In the rows, 128 means zero.
The rows below fall into families. The same turns and mirrors carry the whole set onto itself and the rows of a family onto each other. For each named row, which other rows are in its family? Write them in the order they are listed.
These 32 rows form 4 families of 8 rows each.
k674: [145 143 137 135 152 130 147 132 132 159 144 129  82 127 102]
k417: [131 144 141 156 137 145 112 150 130 155 131 127 144 157 122]
k7: [124 112 121 149 158 113 128 129 114 148  95 119 151 138 104]
k831: [131  98 148 115 146  93 147 121 144 154 109 123 163 144 125]
k46: [118 101 149 127 126 160 126 131 124 123 165 113 124 127 145]
k63: [134  92 125 105 126  95 151  99 124 103 128 114 121 138 137]
k56: [131 152 114 118 132 118 142 126 134 118  81 151  99 131 119]
k69: [119 147 110 121 130 160 129 131 140 127 141 146  81 146 142]
k685: [111 163 130  93 131 128 135 129 142  98 134 130 100 137 150]
k352: [120 127 144 115 145 131 159 109 125 154 125 107  76 117 118]
k398: [124 108 136 109 124  94 171 103 134 122 126 117 123 120 107]
k498: [114 104 102 104 142 115 131 143 143  91 113 141 152 133 148]
k272: [125 121 127 124 127 126 114 141 135 102 108 136 166 147 161]
k359: [109 108 114 105 130 106 129 127 140 124 125 164 165 143 160]
k797: [126 153 128  92 139 131 119 111 148 121 161 154 105 132 150]
k349: [123 135 139  85 114 133 136 127 144 118 147 142  94 113 160]
k459: [113 155 147 136 147 163 124 155 135 153 101 131 122 126 143]
k821: [117  98 119  82 141 107 163 105 153 127 124 141  99 131 145]
k710: [ 98 144 105 112 157 113 144 152 145 126  96 139 130 162 124]
k867: [146  98 131  93 126 103 165 105 119 128 138 146 116 138 115]
k549: [107 151 123 148 158 137 110 156 151 153 129 146 131 132 147]
k748: [130 144 156 133 129 132 132 114 116 170 129 118  95 118 115]
k315: [121 108 116 111 137 108 101 133 142 123 150 127 140 159 170]
k826: [130 131 143 124 134 142 173 121 139 160 102 141 103 131  96]
k8: [116  93 145 118 137 132 121 129 124 146 164 108 148 117 145]
k971: [136  83 141 147 144 132 137 120 118 156  98 114 146 129 128]
k318: [118  97 167 135 134 129 120 132 129 141 169 141 136 134 128]
k523: [134 151  87 107 149 109 154 126 139 141  97 151 112 136 135]
k338: [152  97 155 123 116 141 131 100 138 158 157 130 112 130 142]
k404: [119 142 121 126 148 156  92 154 123 144 116 139 122 130 156]
k202: [124  95 123 148 142 107 155 147 122 164 103 137 141 138 113]
k857: [128 145 119 116 148  97 146 120 135 131  68 128 121 134 133]

Which other rows belong to the same family as k857? k46, k63, k685, k352, k272, k459, k971
Which other rows belong to the same family as k748? k7, k56, k398, k498, k349, k8, k404
Which other rows belong to the same family as k318? k674, k359, k797, k867, k549, k523, k202

